Small tables with named rows and columns. After each table, cells are looked up by row and column.

kug =
|  | rigara | ferib | buv | sil | vila | lof | vozos | puro | bufir |
|---|---|---|---|---|---|---|---|---|---|
| duz | 4083 | 5347 | 6677 | 8168 | 4764 | 1423 | 5291 | 4571 | 6785 |
| bani | 4083 | 5347 | 6677 | 8168 | 4764 | 1423 | 5291 | 4571 | 6785 |
| lisomir | 4470 | 4980 | 5592 | 2973 | 4233 | 4788 | 1418 | 6390 | 6053 |
| lefa | 4276 | 5714 | 6134 | 7302 | 4587 | 2264 | 4517 | 5783 | 7517 |
| pafegof | 5051 | 4247 | 2878 | 1241 | 4056 | 8153 | 4517 | 5177 | 3857 |
| nozof | 4664 | 4247 | 3421 | 4704 | 5295 | 4788 | 6841 | 2146 | 2393 |
| pufuse | 4276 | 4614 | 3963 | 4704 | 4941 | 3947 | 6841 | 2752 | 1661 |
| mobago | 5631 | 2413 | 2878 | 2973 | 4941 | 6470 | 6066 | 2146 | 3857 |
| kel | 3889 | 6080 | 5049 | 4704 | 3879 | 2264 | 1418 | 6390 | 6053 |

What is the ferib of pufuse in kug? 4614
What is the vozos of pafegof in kug? 4517
What is the lof of kel in kug? 2264
What is the puro of pufuse in kug? 2752
What is the rigara of lefa in kug? 4276
What is the vozos of pufuse in kug? 6841
What is the lof of pafegof in kug? 8153
What is the buv of pafegof in kug? 2878
What is the bufir of mobago in kug? 3857
What is the puro of mobago in kug? 2146
What is the rigara of kel in kug? 3889
What is the vila of lisomir in kug? 4233
What is the bufir of bani in kug? 6785
What is the sil of lisomir in kug? 2973
What is the vila of duz in kug? 4764
Which row has the largest ferib? kel

Table nir
fields: nedipob, somab, mek, guda
fefa: [5880, 6185, 7602, 3827]
lak: [132, -8829, 1891, -2157]
ger: [-1994, -4070, 388, 6034]
nel: [445, -1485, 2875, -4753]
moni: [-9179, -4590, -8964, -2356]
livi: [-7683, -1180, -8572, 2076]

moni, guda => -2356
lak, nedipob => 132
ger, nedipob => -1994
nel, nedipob => 445
nel, guda => -4753
nel, mek => 2875
fefa, nedipob => 5880
livi, somab => -1180
livi, guda => 2076
nel, somab => -1485
moni, mek => -8964
moni, nedipob => -9179
moni, somab => -4590
fefa, guda => 3827
lak, mek => 1891
livi, mek => -8572
lak, guda => -2157
fefa, mek => 7602
livi, nedipob => -7683

bitu:
columns: mag, mikopur, rul, namimi, fepi, med
sen: [104, -76, 360, 106, 311, -412]
lolubo: [-216, 128, -289, 245, 323, -172]
niduk: [25, 50, 27, -693, 56, 341]
zar: [-309, -255, -78, -812, 558, 219]
vad: [-157, 191, 169, 205, -559, 67]
tuk: [-37, -153, 27, -421, 460, -13]
nule: [-3, -240, -104, 659, 525, 416]
dizeta: [168, 469, -99, -263, -340, -187]

What is the rul of tuk in bitu?
27
What is the mikopur of sen in bitu?
-76
What is the namimi of tuk in bitu?
-421
What is the mikopur of niduk in bitu?
50
What is the fepi of nule in bitu?
525
What is the mag of zar in bitu?
-309
What is the namimi of nule in bitu?
659
What is the mikopur of vad in bitu?
191
What is the fepi of niduk in bitu?
56
What is the namimi of vad in bitu?
205
What is the rul of dizeta in bitu?
-99
What is the mag of niduk in bitu?
25
What is the mag of lolubo in bitu?
-216
What is the mag of sen in bitu?
104
What is the mikopur of zar in bitu?
-255
What is the fepi of sen in bitu?
311
What is the med of sen in bitu?
-412
What is the med of zar in bitu?
219
Which row has the largest fepi? zar

